Here are the same points, seen from different sides; a view may also be mirrored.
A view may leave some points out. In some views, one point has been moved. Which views, in the order they come, and which point in each? Write none if no view has one.

-- scene 1 --
view 1:
  j17 [ 38  -8  -3  25  37  13 -35  41 -25  16 -53  25]
  j298 [ 33 -10   8  39  30  13 -30  41 -30   1 -45  15]
  j317 [ 32 -13   2  30  35  13 -34  30 -26  12 -58  16]
  j788 [ 30 -18  -3  25  34  21 -36  27 -32  14 -52  14]
  j620 [ 33 -13   0  38  28   7 -39  39 -38  15 -53  19]
  j917 [ 35 -17  -9  21  32  24 -36  38 -34  14 -45  19]
  j919 [ 26 -16   4  35  38  15 -38  23 -33  13 -53  18]
  j820 [ 31 -15   1  41  28  14 -33  28 -35  11 -51   6]
  j798 [ 38 -10   0  21  36  16 -32  45 -21   9 -51  24]
  j300 [ 36 -14  -6  32  27  15 -32  27 -29  15 -57   2]
  j940 [ 37  -6  -4  19  45  14 -36  33 -18  21 -59  30]
view 2:
  j300 [  9 -12 -10   1  20   7  -7  14  -8  -2  -1 -18]
  j917 [  4 -10 -10 -14   4   3   1   6   2   1   4 -21]
  j820 [ 10  -6  -6   2  13  -1 -12  13 -10  -7  -6 -20]
  j17 [  5 -18  -6 -11   1   2  -8   5   0   2   5  -5]
  j940 [ -2 -23   1 -12   5  10 -11   6   5   3  10   1]
  j620 [  5 -11 -11  -5   0  -2 -15   8 -10  -2  -9 -13]
  j919 [ -1  -6   3  -2   9   4 -16  12  -2  -8  -2 -15]
  j282 [ 17 -16  -7 -17   0  -4   5   0   3   3   6 -23]
  j298 [ 16  -2  -6  -1   1 -10  -8  10  -9  -8   3 -10]
  j788 [ -1  -7  -4  -7  12   7  -6  12   0  -4   2 -19]
  j798 [  7 -12  -8 -11   0   0  -2   7   1   0  12  -3]
view 3:
  j940 [ 53  49  10 -13   5  10 -76 -42 -16 -37  -7 -27]
  j798 [ 45  60  19 -16   4  18 -74 -41 -26 -35   1 -31]
  j820 [ 23  58  31 -19  -4   6 -73 -55 -12 -38   5 -21]
  j917 [ 28  60  19 -14   1  15 -73 -44 -29 -27  -1 -29]
  j409 [ 45  59  23 -16   1   9 -76 -35 -27 -34   5 -31]
  j298 [ 29  65  30 -21  -3  21 -79 -54 -23 -33   5 -27]
  j788 [ 31  56  24 -16   4   1 -74 -42 -18 -39  -2 -19]
  j317 [ 38  56  24 -18   2   9 -76 -49 -13 -41   0 -22]
  j620 [ 26  58  21 -14   3  18 -65 -56 -14 -37   0 -24]
  j17 [ 42  55  15 -13   3  16 -71 -45 -20 -34  -2 -30]
view 4:
  j298 [ -6  -5  -1 -10  -5   6   4   7  -5 -17 -10  -7]
  j409 [  8  -8   4 -12 -13  11   4 -11  -2  -7 -14   5]
  j788 [  1 -17   4   3 -12   3  -5  -3   5  -5 -10   2]
  j317 [ -5  -8  -2   0 -10   7  -1  -2   7  -8 -14   5]
  j940 [  2  -1   0   1 -14  10  -4 -15   2 -10 -13  23]
  j820 [ -4 -15  -5   3  -8   2   2   8   8 -12  -7  -7]
  j300 [  3 -15  -7   4 -12   6   5  -1  14  -8 -10  -5]
  j282 [ 18 -11   6  -8 -12   4   3  -8 -10 -19   2   1]
  j17 [  4   0  -2  -1 -11   8  -3  -9  -3 -14 -11  10]
  j917 [ 12 -13   6   0 -12   3  -6  -7  -5 -10  -7   0]
  j798 [  5  -1   2  -9 -10  10  -1 -10  -6 -11 -15   7]
view 5:
  j917 [ 24   4 -23 -39  16  -1 -17   5   9 -17  22 -12]
  j788 [ 19   7 -30 -31  11  -2 -10   2  11 -13  20  -5]
  j820 [ 12   1 -29 -32  11   1  -3   1  10  -1  33  -2]
  j919 [ 12   7 -31 -23   8  -4  -2   7   9 -13  25  -1]
  j282 [ 20   4 -14 -47  21  -2 -16   6   1 -17  27 -21]
  j409 [ 14  15 -25 -36  18   9 -19   9   5 -13  19 -17]
  j17 [ 21  12 -23 -27  13   4 -15  16   2 -15  28 -16]
  j298 [  2   2 -20 -34  17   6  -9  14   8  -5  33  -6]
  j620 [ 21  -1 -23 -27  10   1  -9  15   9  -7  38  -4]
  j940 [ 24  22 -28 -20  10   3 -14  15  -2 -20  22 -19]
Views with a point moved: view 3
  view 3 moved: j917
